Each path below is one point turned by a fixed rotation once a step. After each direction that follows a path, write how fast that rotation turns it, in degrees per step (0 if it stays still).
Each turn is a multiple of 5 degrees from 10 to 175, or 0.
Each row of a path follows its step; steps can be skipped.
path 1
step 0: [  1   8   2  -4 -12   4  10  15  -9  -7  -3  -5  -8   7   4   4   8 -12
  11   9   6   2  11 -17  -8  -4 -12  -7 -10   8   8  -8   2]
step 2: [-18  -5   6   9  -5   8  -9  -2   6  -1  12  -7  -6  -6   4 -13   4  -4
   1   9   2   4   0 -20   4  -4 -10 -14  -7   5 -10   3  14]
step 3: [  3  14  13 -13  -9   4  -8  19  -6   0   5   6   1  -6  -9   5  13 -11
   9   1   0   8  -5 -19  -6   1  -2   9  -4   5   2  -7  -1]
step 4: [ -5  -6  12   7   3  -3   5  16  14  -6  -7  12  -2  -9  -6  -4   7  -1
  -2  10  16  -4  -5  -3   0  -8  -9  -4  14 -12  -8  -8   8]
step 5: [ -2  -5  14   4   0  16  -2  -2   8  -7  18  -1  -7 -15  -5  -4   6  -8
  -9  -2   7   2  -3  -6 -15  11  -8  -5 -15   7   2   7   6]
step 7: [ 10   8  16   8   2 -11  13   5  11  -8  -3   8   0  -6  -4 -11   2  -4
   5   4   9  -9  -2   2  -6 -11 -19   0  -9   0 -10   6   6]
step 8: [ -2  -7  18  12  -4   5   9  -8   2  -4  10   2   1   5  -6  12   5  -5
   3   8   3  -2   0  -6 -25  18   5   2   1   7   1   1  10]
step 10: [  7  12  14   7   0 -11  -5   1  13   2  -7  -9  10   3  -2   6  11  -2
   2  -1  -7  -1  -4  -5 -19  -7 -16  -8  -5   5 -16   2   3]
step 11: [  3  -8   6  -3   4  16   5  -3   2   4   1   3  -7  20 -10   3  14  -1
   8  11  10 -10   1 -11  -9   3   6   3   1   6  -9  -7  18]
step 12: [ -5   1   1  -7   3  -5  -8   0  -4 -16  -9  -9   5  -5   7 -11   7 -16
 -10 -10  14  -6  -8  -5 -15  -1  -4   5   4  10  -5 -12  11]
Speeds:
[-3 -2  0  2  3 -4 -1 -2  3  3  0  1  2  2 -1  1  8 -1  2  6  0  7  1  2
  0 -1  7  1  5 -2  2  3  1] => 155
[ 1 -5  3 -8  0  2 -1  2 -1 -1  1  3  0  1 -3 -5  5  0  3 -3 -5 -5 -1  4
  0 -1  0  4 -4 -1  1  8 -1] => 175
[-6  1  2 -2 -6  4 -4  0 -1  3 -3 -5  0  7 -1  0  2 -1  0  0 -5  1  2  0
  1 -2 -4  2  3  0 -7 -4  2] => 40
[-1  3  1 -1  6 -1 -2 -2 -3  0  2 -4 -1  0 -2  0  1 -6 -1 -1  5  7  2  5
  0 -2 -7  5 -5  3  0  1 -3] => 155
[ 5  4  1 -1 -3 -3  4  0  1  3 -2  1 -6  3 -3  2  2  3  7  3  4 -3 -1  0
 -1 -2 -3  5 -1 -6  2 -4  0] => 100
